The rows of D fall into 3 groups, which share some directions, and each row is roughly a mix of its group's hidden directions.
D, 82 rows:
[[ -6  19  14   4   4  30   2 -20   4 -22  -2]
 [  9 -10 -18   0  17   0  -2 -16  31  16  13]
 [  4 -31  14   4 -11   4  10  20  18   7 -15]
 [ 21  -7  -5  37  12  -6   9  -7 -15  -2  -4]
 [ 15  23  11  -6  -2 -17 -31  -3   8   9  -9]
 [ -2 -12  13 -14 -17 -18  -6  -6 -13  16  29]
 [ -1  35 -15  -5   2  -7 -15  10  10   8 -20]
 [ -2 -30  28  -3  -6  -5   3 -15 -15  -1  13]
 [-18  30 -18   9 -14   3   4 -21   6  -9  -4]
 [-11 -13 -17  18  -2 -19  -3  -1 -28  15  13]
 [  2 -31  22  10   6   9   5  25  -6   8  -4]
 [ 10  19 -12  -6  21   3  13   3  -9   2 -33]
 [ 11  17 -11 -21  13 -15   2  29   3  12  -9]
 [  3 -14  -4  26   7  -7  12   0 -33  -8 -12]
 [ -6   3   3   9   1 -12  12  14 -42  -9  -2]
 [-22 -17 -15   0   3   8   2  15 -20 -22  15]
 [ -7   3  11  36 -12  16   4  12 -18  -8  -3]
 [ -3  17  14  33 -14  21   2   7  -6  -9   3]
 [ 15  16  16 -13  25   1 -17  19 -12   1  13]
 [ -1 -38  20  17 -12   2  -3  11   2   7   5]
 [ -3  12 -31  -8  15  -7  17 -15 -20   1 -10]
 [-12  14 -31   4  -4  -4  18 -21  -5  -2 -17]
 [ 12  15  -8  -4  -5 -17 -30  12  -2   5  25]
 [-13  16  -3   5   4  -4 -15  -2 -20   0  36]
 [ 14   3  19 -12 -13  -7 -20  14  26  15   3]
 [ -8  -1 -21 -18 -13  -2 -27   0   4 -11  24]
 [ 14 -28  26  12   5  -1  -6  -6 -13 -13  16]
 [ 30  19  16   6  -4 -19  -2   0 -15 -10 -13]
 [  9  17   2  17  -3  12   9 -20 -13 -26 -18]
 [ -4  17  21  -8  13  25  -4  -4  -2 -18  22]
 [  3 -16  36  10  10  -7  -5  -4 -20  -9 -10]
 [-16  12  -1  15 -16  -1 -18 -20  -4  -7  29]
 [ 14 -10  16  10  -9   5 -20 -33   8 -11  -5]
 [ 12 -15  -5 -10  12 -23  -9  10  14  26  15]
 [-10   1  27  -2   5 -19 -17   7 -28  -1 -10]
 [ -8  -3  34   0   3 -10   9  -7 -16  11 -24]
 [ -9  -6 -17  -6 -23  -2  21 -12  26  -4 -14]
 [ 23  32  -6  10   7  -9  -6  11  12  17  -7]
 [ -3 -27 -14   1   9   3  28 -11 -15   2 -16]
 [ -6  -4  14 -11 -15 -19  13  -3 -14  29  17]
 [ -3 -17   3  -2   2   3 -31  -2  -7 -32   9]
 [-33 -10 -13 -12  -2  26   3  -7  13  -2   3]
 [-15 -11  25 -13  -6   1  -3 -24  -1  -4 -25]
 [  4  32   4  -2   2  16  -4 -21  11 -17 -15]
 [ 10 -29   7  -4 -10   5  -7 -20   6  -9  27]
 [  1 -39  20   9 -11   1  -7   4   3   3  16]
 [ 25  -3  11  20  -8   6  -6 -16   7 -13 -26]
 [-22   5 -24 -17  13  12  15 -21   0 -11   6]
 [ 20  19   9  -5  -1 -18   5  -5 -25 -18 -16]
 [ 16  19  25  -9 -18  -3 -18  11  20   4   0]
 [ 32 -15   0  -5   9 -24 -10  -5  12  13  -8]
 [-16 -17  -4  13 -28  -4  -3 -21   8  -4  20]
 [  4   3  12 -16  -9  -2 -18  13  31  19  12]
 [ 15  12   8  13   4 -12  23  12  -7  30   6]
 [-15   5  20  13 -20  10  -1  22 -23  -9  -7]
 [ -3   8   2 -22 -15  -6  -5   9  27  -5  27]
 [  7 -22 -12  12  13 -12   4  -8 -28  13 -15]
 [ -2 -37  -1 -14  -9  -5  18  11  14   4   9]
 [  5 -11  18  -8  -6 -14 -34  -6 -11 -10  16]
 [-13 -18  30  -2  -2  -6  19  -8 -21  10  -8]
 [ 14 -24   2   1   2  -8 -16   7  27  24   3]
 [  2  13  19  13 -22  25  -9  -3  16 -12 -11]
 [ 23 -22 -11  26  15 -10   4 -12  -5   4  -9]
 [-13  -6   2  31  -4   0 -14 -15 -25   2  14]
 [-10 -14  -8  29   2  -7  -2  -8 -32  11  -1]
 [ -2 -13  -3   9   3  -6  13  21 -25   2  31]
 [-11 -12 -16  -4 -10   7  34   2  -2  14  20]
 [ 24   6   9 -26  -2 -19 -15  -3  21   7  -5]
 [ 18  15   8   0  -5 -24 -14   9  -6  23  20]
 [-26  -2   4  21 -10  19   8  14 -23  -8   0]
 [  7 -25  21  28   0   6 -12   2 -12   6 -13]
 [ -7  -6  -8  31  -1   1   0 -24 -22   2 -16]
 [-26 -25   3   3  -9   4   1  21 -23   2  -6]
 [ -4  29  -5 -20 -10   7   3  -7  28 -14   4]
 [ -9  -7  16   4 -13  -2 -12  33   3  20  14]
 [ 15  33  -9   7   5  -8   6  13  10  23 -10]
 [ -8  -3   7 -13 -13  16 -16   4  36  11   6]
 [ -3  -1  24  18  -9   0 -22  27   2   9  12]
 [  7   0  11 -18 -15  -6 -27 -26  17   2   1]
 [ -3   3 -27   5 -20 -18   4 -23   9   4 -16]
 [-31  -8 -14 -14  -2  13  -7  -2  -4 -25 -12]
 [ -9  -7  -5 -13  -5  15 -18 -21  19 -23 -15]]

Here is one row of each group, with its name. Which group are the others in?
[ -8  16 -23 -21 -19  -1   1  -8  19  17   5]  X
[-15  -9  -1  24  -6  17  11  -1 -26 -16 -14]  A
[ -8  34 -14 -13   0  10  16  -4  15 -11 -13]  N

[ -4 -22   2   7  17  17  26   2 -18   0 -18]  N
[  9  33   2   1   4  -9  -1   3  11  21 -25]  X
[-14  12 -27  12   7  -9  15   6 -23  12 -14]  N
[ -5 -17  -3   7  -2   1  33   9 -15  12  24]  X
[-17  17 -11  -7   0  22  13 -22  -4 -23  -5]  A
[ 14  -4 -29  12   5  17   5   7  16 -13  21]  X
[24 22  9  4  2 -8 -9  3 24 13 19]  A
[-19  -2 -17 -21   5  17   1 -15  27   3  10]  A
[ 17   9  -6  -8   5   6  -7 -23  36   2   2]  A
